In the data rows, 128 means zero.
Some points, each followed by its number:
[ 57  91 131 156  90 186 100 110 128 182 107 170 162 127  94  95  74 142
  96  96 150 129 134 133 123 153  89 194 165 150 125 174 134 123 115 107
 179 149 123 135 131 163 141 117 141 148  97 156] 0
[ 87 107 102  94 167 138 110 134 119  87 189  96 163 142  76 125 123 138
 129 142 109 175  97 134 192 109 158 162 144 121 225 156  79 106 147 130
 152 143 103 155 139 126 143 113 152 127 203 105] 1
[141 130 126 127 164 128 123 125 126  87 145 126 117 155 106 125 105 129
 142 140 104 152  94 130 145 122 137 135 127 141 154 131 125 107 129 134
 133 118 141 110 126 100 153  94 113 138 155 125] 2
[153 141 120 126 138 124 124 104 129 119 134 137 137 115 137 118 125 126
 125 113 122 124 111 105 107 128 138 125 116 128 129 136 152 131  86 127
 118 126 114 137 107 146 123 131 137 150 100 121] 3
[135 127 143 116 143 126  91 103  83 112 132 113 102 121 170 103 124 162
 168 117 123 138 141 108  97 145 121  91  94  97 106 120 112 128 141 121
  99 118 148 165 126 138 139 189 148 113 104 123] 4
[ 71 107 172 114 145 166 101  99 120  97 163 122  68 140 111  83 115 136
 142 173 135 180 142 147 153  98  98  93 145 166 160 140 118  92 253 101
 178 118 176 149 136 116 137 130 194  87 125 182] 5
[115 140 104 134 107 118 143 164 147 150 116 120 157 109 152 149 136 130
 101 138 155 122 137 127 145 109 139 147 114 135 137 115 121 121 161 138
 114 137 126 118 120 158 115 123 134 125 155 120] 6
[128 120 135 132 129 143 115 128 130 142 113 138 137 113 130 118 118 144
 118 122 134 136 118 125 125 144 119 135 133 134 131 136 121 118 132 122
 118 129 142 133 124 138 139 123 134 122 133 130] 7
[ 44  46 140 146 140 140  99 214  63 160  53 134 127 175 116 142  71 150
 117 109 152 180 166 207 114 187  45 165 167  94  66 133  57 116  97 122
 124 156 128 182 188 108 196 161  69 105 136  79] 8
[134 139 117 130 130 135 135 130 135 123 132 119 142 132 119 117 130 128
 130 137 119 126 118 119 140 129 138 135 137 139 143 130 138 120 106 122
 122 126 123 125 109 128 119 110 132 133 133 126] 9
[157 138 151  83 114 168 192 114 116  74  96  46 153 186 227 101 137 175
  77  99  94 167  92  76 113 107 194 119  75 121  96 172 142 149  23  97
  54 173  94 210 111 170 158 178 118 159  66  58] 10
[ 17 115  43 168 135  74 120  67   5 131 170 103  96 151  45 159  81  14
 106  82 126  98 220 131  93 119  12 144  92  15 118 107 133 196  46 147
 200 165   0 208 101 229 109 215 161 255  42  56] 11
[121 100 152 128 115 128 144 146 123 100 125 135 119 164 125 149 131 108
 115 117 123 139 129 130 129 117 133 137 146 135 135 138 136 119  75 128
 128 121 114 143 125 100 124 118 126 117 106 142] 12
[140 113 133 135 131 131 122 119 129 131 123 138 135 117 114 126 120 143
 141 122 128 127 120 124 123 137 127 135 133 129 141 128 130 120 108 126
 124 114 142 123 114 121 121 123 129 118 117 149] 13
[148 130 138 115 156 143 107 114 108 107 128 115 119 123 123 132 100 165
 168 155 116 182  88 144 137 167 132 141 124 130 117 129  80 123 174 118
 116 111 168 113 153 107 173 131 113  89 185 116] 14
[109 177 101 123 171 109 107  89 133  83 201 111  85  90 121 149 125 132
 169 179 134 113 125 138 159  97 131 116  91 109 150 106  99 132 251 147
 181 108 123 110 144 130 151 110 162 142 174 114] 15
[152 129 130 114 143 130 112 102 113 110 134 104 127 123 155 120 123 155
 144 117 110 144 128 113 106 125 128 113  93 117 121 126 121 127 117 115
 100 119 134 140 129 137 127 168 145 112 115 136] 16
[ 96 149 139  70 167 129  91  93  99  75 202  76  47 142 150 119 161 113
 181 158  98 167 187 157 140  85 100  67 102  71 162 103  58 137 215 122
 167 110 112 119 190 138 120 180 190 130 127 147] 17
[ 96 131 126 120 128 133 148 113  88  98 167 105  97 156 129 140 170  83
 145 124 116 129 164 153 124 109 119 102 131  92 134 119 136 150 102 145
 172 127  75 135 133 101  96 152 149 129  95 130] 18
[ 88 144  92 146 130  95 114 164 137 143 142 150 111 104  72 127 100 131
 165 156 142 103 131 168 169 152  87 143 123 122 134 103  98 110 228 149
 157 117 146 107 144  90 135  73 108 139 212 124] 19
[154 133 155 131 152 139 113  66 113 106 157 154  95 145 140  79  95 126
 144 141 122 135 102 111 106 136 101  84 119 152  93 151 168 129 150 119
 152 109 132 134 101 129 128 124 140 143  71 159] 20
[137 104 184 111 146 156 125 138 120 105 149 159  98 140 123 104 171 107
 154 129  88 108 114 134 138 116 148 115 179 132 167 102 124 141 110 161
 147  86 155  82 123  59  99 121 141  74 130 190] 21
[122 111 136 117 125 138 132 134 116 103 135 128 122 145 117 129 117 126
 129 130 112 138 127 124 127 123 135 140 149 124 162 131 121 126 102 129
 138 133 110 139 130 110 120 125 131 119 124 137] 22
[192 166 115 137 154 101 134 109 140 113 140 129 128 105 132 141 149 108
 170 153 122  96 117 100 107 135 133 102  87 127 129 105 163 146 163 135
  95 113 132  89  90  93 125 124 117 138 129 129] 23
[240 191 139 111 223  78 157 114 156  56 143 121  77 139 163 196 175  96
 203 150  57 102 126  79 112  96 167  50  41 141  96  70 163 136 160 176
  60  69 162  82  73  78 141 112  94 129 126 111] 24
[168 121 116 118 114 112 107  40 137 114 169 150 191  18 111  95 133 154
 140  96 193 104  87  86  92 127 145 161 112 123 183 159 165 129  84 125
 106 124 118 136  79 164  54 150 139  98 113 201] 25
[144 135 157  74 158 174 101 112 126  69 162  92 104 134 107  59 131 188
 135 158 101 155 118 118 148 106 189 124 143 107 166 160 101 150 132 124
 156  98 151 157 144 124 139 150 173 103 143 155] 26
[154  77  87 187 164  47 160 127 139 121  91 136 151 117 101 255 116  92
 187 115 143  88 111 132 128 177  87 172 132 105 102  61 104  97  55 164
  60 124  90 103  95  76 116 133  33 100 171  95] 27
[163  95 154 172 136 120 119 105 147 158  96 177 149  77 123 125 144 135
 166 100 157 115 113  98 102 173 131 149 146 159 128 139 151 121  90 133
  90 112 164  91 108 106 102 124 128  90 127 180] 28
[130 123 155  85 145 162  99 123 120  90 167 105 118 120 130  92 135 159
 133 141 103 150 122 128 141 110 164 125 150 119 156 142 111 134 136 115
 141 112 143 142 152 132 121 155 170 108 128 153] 29
[119 151 131 105  88 131 114  95 116 157 139 106 126 122 177 110 166 120
  70 115 157 130 166 119 112 110 122  90 111 103 103 119 127 159 123 123
 106 146  75 162 116 197  99 179 161 164  91 101] 30
[255 128 141 186  91  84 186  91 113 168   0 255 129  68 207 146 120  99
 147  54 125  44 166 111  15 244  47 115 125 116   0 187 255  98  52 178
  47 110  98  34  65  85 101  77  67 122   0 178] 31
[108 119 126 107 106 144 145 146 119 126 143 147 139 168 116 127 149  94
  95 126 111 110 130 140 137 116 140 119 179 147 151 147 159 149  63 149
 160 149  88 147 133 127 114 127 140 160  91 138] 32
[104  75 178 100  90 209  89 206 125 170  50 131 165 199 104  46  80 166
  43  93 123 187 129 147 130 141 128 195 241 142 116 202 103 129  48 122
 199 161 117 171 160 160 179 138 116 145  95 125] 33
[132 108 155 118 113 151 117 185 140 163 127 111 143 128 136 142 158 140
  91 112 131 143 144 142 147 108 141 171 150 147 151 124  81 121 104 108
 126 133 160 121 147 145 119 110 110  80 166 124] 34
[183 181  80 132 191  67 172 115 158  87 168  81 177 122 105 151 154 115
 145 118  98 110  58 107 165  96 187 139  82 167 142 128 172 103 118 137
  90  76  90 120  95 110 153  60  99 171 188  40] 35
[139 133 155 122 105 199 127 168 155 156 110 121 105 117 130  91 170 159
 141 140 102  78 148 179 161 120 148 110 162 127 146 122  96 147 210 118
 107 139 218  87 195 106 119 122 115  52 149 184] 36
[113 138 114 124 125 121 133  88  96  96 156 126 104 134 139 137 108 105
 129 165 146 135 155 119 121 112 132  96  82 124 109 122 154 151 146 142
 123 121  89 121 115 142 103 121 144 163  83 115] 37
[179 183 160 127  65 160 176 233 234 229  59 168 184  60 182 108 207 138
  41 130 184  84 147 130 163 103 192 116 189 204 110 138 175 133 174 125
 129 161 192  83 142 160 115  45  64 117 145 135] 38
[106 111 147 138 108 139 118 134 127 155 106 139 110 111 144 111 128 140
 106 124 152 142 149 128 121 130 117 110 133 121 101 131 120 123 147 112
 136 139 145 142 140 163 130 153 126 135 114 129] 39
[128 111 123 141 110 113 120 142 105 146 116  95 127 103 148 184 153 133
 151 113 153 116 169 141 117 140 126 147 117  97 146 101  82 125  95 130
  86 125 121 120 123 136 115 186 122  94 142 139] 40
[146 197 119  36 126 122 190 129 129  83 133   0 161 187 255  43 101 155
  63 132 100 214  82  44 102  26 211  96  81 106 143 150 157 103  27  69
  21 171  59 255 119 212 154 186 163 179  80  47] 41
New points follow, each followed by the numbers of its three nearest points above by angle, nearest first.
[ 56 137  93  90 146 153 150  70 149  93 220 127 156 173  93 106  90  98
 112 128 116 121 106 118 183  78 160 165 148 136 189 135 154 112 155  85
 243 152  57 166 133 144 111  62 169 240 194 130] 1 15 32
[119 134 127 129 110 128 122 103 128 144 145 140 125  93 119 119 138 119
 122 130 149 109 147 128 130 120 120 128 137 138 129 132 146 149 142 138
 156 123 120 113 115 141  97 136 154 138 131 145] 25 30 37
[155 120 129 130 142 134 116 112 132 163  98 127 150 102 131 133  95 167
 136 126 146 146 113 108 125 147 113 133 102 142 110 145 116 100 147 126
 109 112 169 132 126 145 150 135 136 115 149 119] 7 14 28
[117 129 142 146 131 132 137 118 146 121 142 131 114 112 123 118 124 138
 125 133 144 132 121 122 138 131 113 111 108 136 126 118 133 110 181 122
 126 112 146 110 105 131 125 110 145 117 125 140] 5 15 19
[153 171 107 117 171 104 131  39 152 114 170 149 174  72 113  89 109 130
 145 141 134 108  89 100 129 127 158 113  83 136 147 134 181 152 141 146
 128  95 137 119  61 148  87 117 179 151 133 147] 25 3 23
[139 122 150 131 114 147 119 139 126 129 108 129 122 140 154 100 128 144
 114 120 126 135 128 118 131 133 132 125 142 129 106 134 126 131 121 117
 129 134 145 135 140 126 129 136 133 116 103 150] 33 39 7
[144 135 126 118 107 111 119 139 133 148 126 111 156 122 159 147 152 137
 129 131 138 143 135 122 135 136 138 138 123  96 137 109  93 121 127 127
  90 123 142 136 130 132 123 161 118  96 140 112] 40 34 6
[145  99 111 169 153  76 152 156 119 108 107 145 113 132 109 233 144  88
 200 130 126 102 128 126 116 142 120 142 122 142 119  72 100 101 106 157
  85 105 128  80 112  39 121 121  67  95 138 135] 27 24 40
[142 159 115 136 128 112 131  86 138 128 163 132 139  88 103 106 123 126
 131 119 138 109 122 110 120 132 139 129 111 139 154 138 136 138 137 115
 134 125 129 125 100 163 118 111 157 153 142 139] 25 3 9
[119 164 126 122 119 121 126 138 131 130 140 109  97 121 154 142 142 122
 142 161 144 109 154 139 127 118 120  95  95 123  94 100 119 151 198 141
 120 132 142 113 147 149 128 148 118 152 135  97] 15 17 37
[130 170 119 116 122  96 151 133 134 126 146 114  94 119 162 171 157 115
 139 150 146 113 162 134 114 119 116  73  66 110  93  75 114 147 207 149
 117 134 139 104 156 143 129 152 120 151 148  89] 15 24 17
[104 145 102 124 129 120 130 127  82 110 136 139 108 158 124 118 118  95
 103 114 111 113 171 140 116 121 122 105 134 105  95 118 156 176 105 144
 149 152  73 140 162 147 138 147 118 197  97  98] 11 18 37
[139 129 130 148 114 125 127 133 136 148 110 145 139 107 134 144 147 137
 140 127 142 109 139 130 115 144 125 128 134 140 125 121 128 127 138 127
 115 118 147 107 123 120 121 126 117 112 134 141] 28 38 31
[132 132 141 124 125 145 124 122 140 126 136 128 129 129 139 120 133 136
 123 139 125 138 127 118 136 117 141 118 126 132 129 132 122 125 140 123
 127 119 142 133 131 134 114 129 142 111 123 143] 29 26 5
[111  87 117 149 127 131 102 164  98 132 102 144 111 148 107 139 126 129
 148 122 111 131 137 153 136 147 105 142 150 135 104 112  93 123 112 125
 144 132 134 117 151 100 178 136  81 123 126 119] 8 27 33
[108  96 148 135 115 155 123 140 122 147 108 152 117 150 114 112 118 128
 117 119 117 144 127 147 136 129 118 140 160 133 121 146 123 117 111 120
 149 135 126 137 137 126 126 125 134 116 101 136] 33 0 8
[137 138 134 115 115 160 153 157 152 153 108 152 145 159 125 108 131 124
 102 128 119 118  97 133 164 119 167 137 161 164 118 163 159 120 118 128
 151 140 127 129 134 124 143  64 104 157 139 122] 38 33 9
[118  72 136 129 104 122 106 140  87 168  88 141 133 145 133 162 133 133
 150 101 122 133 159 142 108 149  92 148 158 100 101 116 113 135  70 123
 111 138 119 149 135 128 130 184 123 114  81 149] 8 40 33
[107 121  99 101 143 104 124 148  98 112 139  80 144 160 128 154 136 129
 111 113 120 139 122 137 124 129 115 135 141 109 155 119 106 133  80 125
 128 149  86 174 127 152 139 157 122 157 126  78] 11 41 10
[113 131 118 125 132 154 160  81 119 111 166 117 145 172  99 115 125  75
  94 101 115  88 135 124 129  97 169 116 190 145 157 137 204 157   7 119
 150 132  77 136  98  94  73 119 152 184  98 143] 32 9 12
[131 120 138 132 129 133 121 130 130 140 112 130 143 115 135 123 116 145
 124 118 131 133 121 124 121 137 127 136 127 133 128 137 124 127 119 116
 115 133 130 127 125 142 138 128 134 124 125 131] 7 0 28
[145 145 132  97 124 125 149 131 120 114 121  96 132 143 185 106 129 123
  96 114 125 150 118 101 116 101 157 112 117 118 139 125 133 138  90 126
 114 145 109 165 135 160 138 147 133 137 104  99] 41 10 30
[ 84 138 135 148 132 135 127 117 131 145 129 155 113 145  78 110  97  83
 104 129 127 111 126 148 125 126  86 128 140 131  83 144 174 131 151 139
 176 138 101 107 126 134 154  82 120 188 121 112] 0 11 19
[130 120 150 135 120 141 128 125 115 123 126 141  98 139 130 113 131 117
 137 125 116 111 137 128 116 124 125  99 135 116 104 129 150 157 123 137
 144 116 131 118 130 114 121 140 141 122  84 167] 20 21 18
[ 77 137 101 144 106 107 128  92 140 183 149 132 144 102  85 131 131  86
  95 118 170  86 146 129 126 112 108 115 135 126 136 129 161 137 125 125
 150 145  94 123 106 173  87 125 164 167 121 115] 11 30 0
[145 134 199 121 125 127 133 142 120  99  96 150  89 174 160 120 127 130
 146 153 109 164 149 130 118 141 112  67  78 151  47  89 121  92 176 147
 108  99 167 103 148  93 155 127 102  93 120 126] 24 14 4
